rotation steps, each row followed by its count of steps:
The counts run from 0 to 307.
[120  79 129 174 118 148 126 168 122 152 161 104 100 140 130 106 115 135
 144 156 143  80 124 112 133 167  95 150 105 105 159 119 120 112 137 160
 198 174 101  93 102 131  90 103 142  93  83 110 142 106 147 154  99 121
 127 160 125 100 165  79 131 129 136 116 104 127]  32
[107  79 152 140 160 135 130 178 147 177 117  92  86 144 122  87 159 121
 118 148 105  92 139 114 139 108 142 156 130 106 154 112 112 118 125 119
 182 151  87  84 116 150 103  94 143 116  84 151 101 105 172 135 101 133
 122 148 135 106 158  85 142 151 100  93 114 132]  164
[121 121 155 195 156 135 130 155 139 155 143 112  70 124 110 111 123 140
 129 155 122  83 134 137 136 162 100 133 135 104 146 106 129  78 135 119
 185 155  86 116 135 154  75 136 124 120  69 115 133 114 170 159 116 133
 123 174 130 120 152  78 143 138 122 112 104 137]  252
[115  72 138 140 110 160 124 179 112 167 158 122  98 159 110 117 163 112
 167 184 119  93 128 119 142 114 102 157 115  92 161 105 116 102 152 143
 187 156  75  76 112 124  93 129 142  93  96 109 118  93 126 141 111 116
 128 134 130 110 154  99 116 106 116 130 137 103]  44
[119  76 140 136 116 163 124 178 115 154 162 125 103 142 116 121 155 108
 179 186 104  96 125 116 150 128 108 156 117  92 165 107 112  97 164 141
 180 140  69  76 131 111  94 142 127  95  96 107 118  90 126 150  95 124
 131 120 132 119 141 110 127 119 124 128 139  96]  45
[131  47 158 179 114 110 116 152 120 145 149 122  54 122 120 129 147 132
 143 152 162 114 123 136 146 146 126 132 118 132 142 120 110 117 128 126
 184 134 121  67 134 120  73 101 120 134  80 152 168 103 142 123  91 118
 118 162 140  96 135  93 136 130 143 100 108 122]  294
[119  70 134 163 138 121 115 158 151 127 134  78  73 129 131 105 166 104
 150 156  90 100 128 131 151 147 111 153 127 133 127 113 130 144 132 129
 191 141  93  94 127 157  95 100 135 140 103 150 129 128 180 152  72 144
 118 133 153  96 147 108 155 143 117  87  88 141]  156
[107  65 165 153  96 144 135 167 135 144 163  89  95 111 122 127 180 127
 135 181  97 116 125 151 165 132 124 133 134 106 127 103 135 122 116 100
 172 157  95  74 121 155  72 136 115 143  93 150 126 107 172 164 117 131
 117 147 165  92 154 105 134 135 133 110 119 121]  147
[122  61 139 171 120 101 103 161 117 133 148 105  54 115 122 123 165 139
 121 150 143 104  92 120 133 148 154 135 129 109 137 110 100 114 150 113
 185 137 118  57 114 128  94 102 135  91  79 166 141  93 141 137  92 118
 119 147 164 102 143  84 138 137 121 116 134 129]  297
[129 115 193 161 166 126 139 144 123 146 129 108  61 104 121 122 146 128
 129 148 113 101 106 128 163 131 120 125 139  99 134  98 114 111 144 107
 175 149  97  90 124 156  96 143 118 103  89 170 131 117 203 152 109 123
 113 167 167  92 164  88 132 148 126 113 109 155]  241
[142  87 172 135 139 186 147 153 146 151 136 109  83 120 115 106 132  99
 123 178 111  99 161 137 154 129 113 172 100 124 142 141 108 100 127 107
 160 150 114  87 118 156  79 136 116 108  95 137 130  85 160 143  96 122
 131 151 151  76 149  60 137 139 156 107 119 133]  108
[150 100 173 162 137 164 150 131 144 176 142 105  91 119 129 127 122 136
 127 145 140  90 122 131 156 148  95 132 140 121 167  99 103 130 131 159
 182 175  89  77 130 140  92 114 115 106  90 132 140 105 185 144 120 118
 125 170 148  88 164  79 127 129 142  89 107 133]  21
[122  77 180 171 146 119 102 162 112 133 134  85  56 102 114 117 133 105
 126 176 130 101 129 129 158 120 133 157 123 111 130 119  90 122 124 106
 168 120 106  63 120 155  99 121 111 125  91 173 143 120 168 161 116 134
 111 137 127 108 152  95 131 153 126 105 135 117]  69
[130  81 182 154 143 140  99 175 120 154 130 125  55 137 106 119 160  99
 164 176 115 106 119 122 177 118 105 146 146 101 131  95 101 156 158 128
 172 116 100  58 143 136 118 126 124 152 105 158 144 117 174 145  85 137
 117 147 147  96 124 122 151 120 141 102 121 127]  62
[126 110 147 167 137 131 119 151 144 129 111  93  60 128 106  83 149 124
 113 142 109  78 114 158 121 169 106 155 141  96 136 134 115  83 133 121
 187 150 100 106 131 151  92 133 141 106  73 128 147 113 157 148  86 140
 115 154 147 119 143  72 125 139 141 105 116 145]  254
[130  62 158 137 104 146 107 166 108 114 150 117  72 145  97 141 172  88
 181 179 125 125 136 156 131  99  98 155 111 119 115 134 112 109 160 129
 182 146  94  75 125 132  82 145 128 119  99 149 144 106 156 140  94 118
 115 123 129  83 152 101 112 119 146 132 124 130]  52
[148  84 137 137 113 174 123 152 142 147 135 119  80 124 122 138 143  76
 176 169 134  99 122 141 152 150 106 194 111 134 131 118 110  99 169 127
 164 143  93  77 126 115  91 150 130 100 111 131 126 100 150 135  90 143
 148 117 157  85 139  84 138 117 142 111 110 125]  276
[124  75 176 138 134 140 105 164 103 130 141 107  83 122 128 132 162  78
 179 182 105 108 128 128 179 101 118 171 114 112 141 117  97 131 169 112
 186 128 106  61 115 120 114 138 129 109 117 148 130 116 173 154  92 128
 117 111 148  88 151 120 136 134 115 130 134 119]  57
[130 124 149 143 145 180 145 168 143 156 126 107  90 137 135 121 160 103
 159 146 111  93 124 142 148 143  95 182 112 111 146 101 136 102 146 140
 180 175  86  86 100 154  96 152 147  87 121 136 110  98 178 147 118 133
 124 132 159  97 171  94 128 116 125 106  97 132]  99
[117 104 137 151 128 182 117 185 147 154 147 135 101 143 111 116 158 100
 155 169 139  94 139 137 135 154 125 195  87 124 125 109 109 101 165 132
 165 163 112  63 115 119  98 130 143 108 106 130 115  79 163 142 118 130
 146 134 134  93 146  88 148 108 148 109 113 125]  274
[116  76 174 146 121 136 141 177  95 151 137 108  56 122 112 141 177 114
 163 166 116 123 128 127 169  97 138 140 118 113 128 113 107  97 132 112
 171 133  86  78 128 153  90 144  89 125  96 164 118 104 185 142 130 121
 125 145 134 108 140 105 119 144 143 112 131 130]  229
[125  91 132 149 126 159 126 166 150 171 123 114  57 120 124 129 166 113
 158 137 109  92 120 133 143 153 147 155 151 130 131  99  83 109 172 140
 170 140  81  71 151 130 118 135 104 134  93 153 106 102 196 140 102 138
 136 126 123 117 119  98 150 143 144  86 109 125]  7
[127 109 160 185 144  96  95 171 120 147 134 107  53 104 118 127 117 104
 152 154 146  88 106 111 156 146 123 141 132 107 131  90 106 113 152 130
 173 131  82  73 122 153  92 131 139 109  88 173 137 114 163 161 106 133
 119 148 126 126 165  97 138 139 108 108 109 110]  72
[145  78 193 163 133 129 115 153 128 155 141 116  65 120  95 134 155 107
 163 173 138 114 137 132 164  98 113 125 130 117 127  93  90 131 133 122
 160 128  85  74 147 131  81 136 110 144  87 168 146 109 181 131 107 123
 111 161 139  89 162 111 125 131 120 105 124 121]  64
[147  96 158 156 121 158 133 148 144 171 134 104  67 132 128 107 134 155
 126 150 116  85 113 124 147 162 107 124 151  97 166 109 110 125 143 141
 190 165 110  82 136 136 117 119 135 113  79 136 143 112 161 137  80 128
 120 174 158  99 124  81 143 130 162 102 114 137]  23
[106  93 165 165 149 144 124 181  98 139 136 105  53 107 133 120 153 106
 160 168 120 106 120 122 169 150 135 162 116 126 111 105 101 124 140 133
 182 141 105  74 120 154 107 126  92 133 119 154 128 122 198 163 117 140
 124 137 123 114 151  99 126 148 153  96 118 139]  234
[124  96 165 137 139 178 140 180 140 163 138 122  81 134 122  95 134 112
 129 178 121  91 146 121 149 142 118 173  93 118 140 136 116 108 131 115
 172 145 130  87 116 146  94 124 142 103 106 140 118  92 157 141  94 119
 135 160 145  86 141  60 149 127 161 111 120 132]  109
[122 101 156 195 160 139 141 167 132 155 141 103  65 122 117  92 132 144
 134 153 116  77 131 141 140 160  99 142 127 112 149 112 121  90 107 132
 188 154  95 117 135 135  83 118 131 131  79 114 142 128 178 142 119 142
 127 180 123 115 161  81 135 132 129  99 108 145]  251
[124 109 131 163 120 155 131 177 146 131 121  97  57 142 105  99 183 133
 156 132 109  91 115 162 117 170 111 165 136 113 129 115 112  95 133 150
 182 163  76  99 136 157  93 148 126 123  80 123 139 102 172 165 122 149
 109 138 132 132 142  90 111 141 148  94 115 137]  90
[137  90 160 145 133 168 130 143 147 150 154 147  87 136 100 140 152 107
 163 153 154 106 128 147 139 128 112 159 101 148 126 111 107 112 171 129
 173 154 103  70 120 113  80 135 140 113 107 143 127  81 186 126 115 121
 138 143 167  57 152  95 145 113 126 110 101 139]  279
[123  68 134 157 135 144 144 155 124 157 110 100  57 150 109 121 151 112
 145 121 124  98 139 152 118 112 127 147 141 130 146 151  97  89 156 126
 200 156  88  92 135 134 100 119 122 120  69 126 127 111 183 125 107 129
 121 144 102 107 138  78 125 163 136 119 103 149]  173
[134  70 175 133 126 155 124 170 137 174 137 130  82 125 132 118 151 119
 135 171 148 111 122 111 169 124 137 163 110 106 141 102 108 128 145 102
 160 140 119  41 111 120  98 118 132 105 111 159 126  93 155 131  96 121
 138 155 178  72 140  87 154 109 143 112 125 131]  285
[152 100 172 145 140 180 144 149 162 150 138 112  70 129 116 124 147 104
 146 165 107  91 165 159 133 125 104 157 110 133 149 147 108 100 128 124
 171 148 118  87 130 151  79 148 127 105 102 143 135  76 158 134  94 121
 113 151 143  88 152  72 133 132 148 110 109 127]  107
[145 115 165 179 160 143 134 144 151 149 120  98  73 104 125 100 139 119
 130 160  96  65 115 134 156 171 107 149 144 101 158  96  90  97 129 128
 173 138  83 105 143 143  93 127 110 114  88 126 137 115 153 152  86 145
 109 149 139 144 158  80 128 155 119  94 118 129]  249
[146  96 153 152 106 149 140 141 144 146 112  87  58 122 143 158 146 101
 140 123 128  99 119 152 144 137 129 152 145 123 139 129 106 112 162 129
 188 163 110  66 120 154 108 143 122  96  89 168 127 108 187 134 101 118
 111 144 127  86 151  78 126 139 157 116  95 139]  13
[123 103 152 150 133 157 144 168 131 154 106 113 101 143 131 114 145 105
 147 125 141  82 127 122 156 145 135 167 116 104 147 124  76 112 177 129
 179 159  82  60 124 121 127 117 102  97  82 121 127 112 198 141 108 128
 125 133 117 119 155  94 125 152 165 116 115 139]  179
[117 106 174 170 140 113 136 172 128 138 107  91  86 133 114  96 166 143
 119 125 139  96 117 126 149 136 134 142 129  85 148  95 106 109 120 112
 166 142  67  74 117 164  94 132 114 111  65 142 145 103 183 168 132 138
 109 158 143 137 157  97 120 160 130 105 130 131]  81
[126  67 152 156 100 129 123 175 146 131 157  59  86 100 140 132 167  98
 154 175  97  98 132 130 161 146 134 163 131 122 128 107 118 118 114 112
 164 139  96  82 122 144  83 124 121 113 104 154 121 111 161 156  87 137
 113 132 152 104 164 102 129 150 117 102 118 118]  151
[110  74 130 177 138 107 122 162 101 151 142 119  82 133 148 128 167 139
 134 134 153  99  88 123 147 140 128 139 146 102 159  89 128 120 144 147
 204 156  91  58 103 135  91 102 133  99  98 130 143 111 145 142 118 121
 126 134 157 115 159 109 131 120 118 101 109 127]  302
[131 119 198 176 161 120 140 150 127 133 131 107  67 110 115 135 163 122
 150 136 122  92 129 135 154 123 119 116 126 120 130 108 107 112 142 130
 172 149  96  92 124 144  86 130 107 119  96 160 141 112 213 138 106 118
 107 175 144 102 171  99 125 140 126 118 107 156]  240
[139 107 166 159 145 128 117 154 108 142 122 109  44 101 127 139 149 104
 153 156 115 100  97 122 164 145 111 138 143 114 117  94 117 103 155 131
 176 139  84  93 127 164 104 146 107 109 107 179 127 138 195 150  86 133
 123 142 156 100 152  94 132 135 138 104 107 139]  237
[136  79 131 144 140 140 122 152 138 156 108 104  57 146  99 102 163 104
 134 129 111  88 130 149 107 130 132 146 146 126 136 134  84  91 170 140
 191 146  81  97 146 145 108 117 126 123  67 135 121 109 171 123  91 130
 120 137 117 117 126  71 130 156 140  97 109 144]  172
[126  58 144 175 132 137 103 152 127 134 143 145  77 124 115 114 170 127
 136 162 158  99 105 152 141 160 118 156 124 113 137 102  93 109 145 140
 180 134  91  61 133 118  82 108 103 130  80 116 167 101 124 132 114 136
 133 124 131 112 143  83 118 117 151  88 135 131]  129
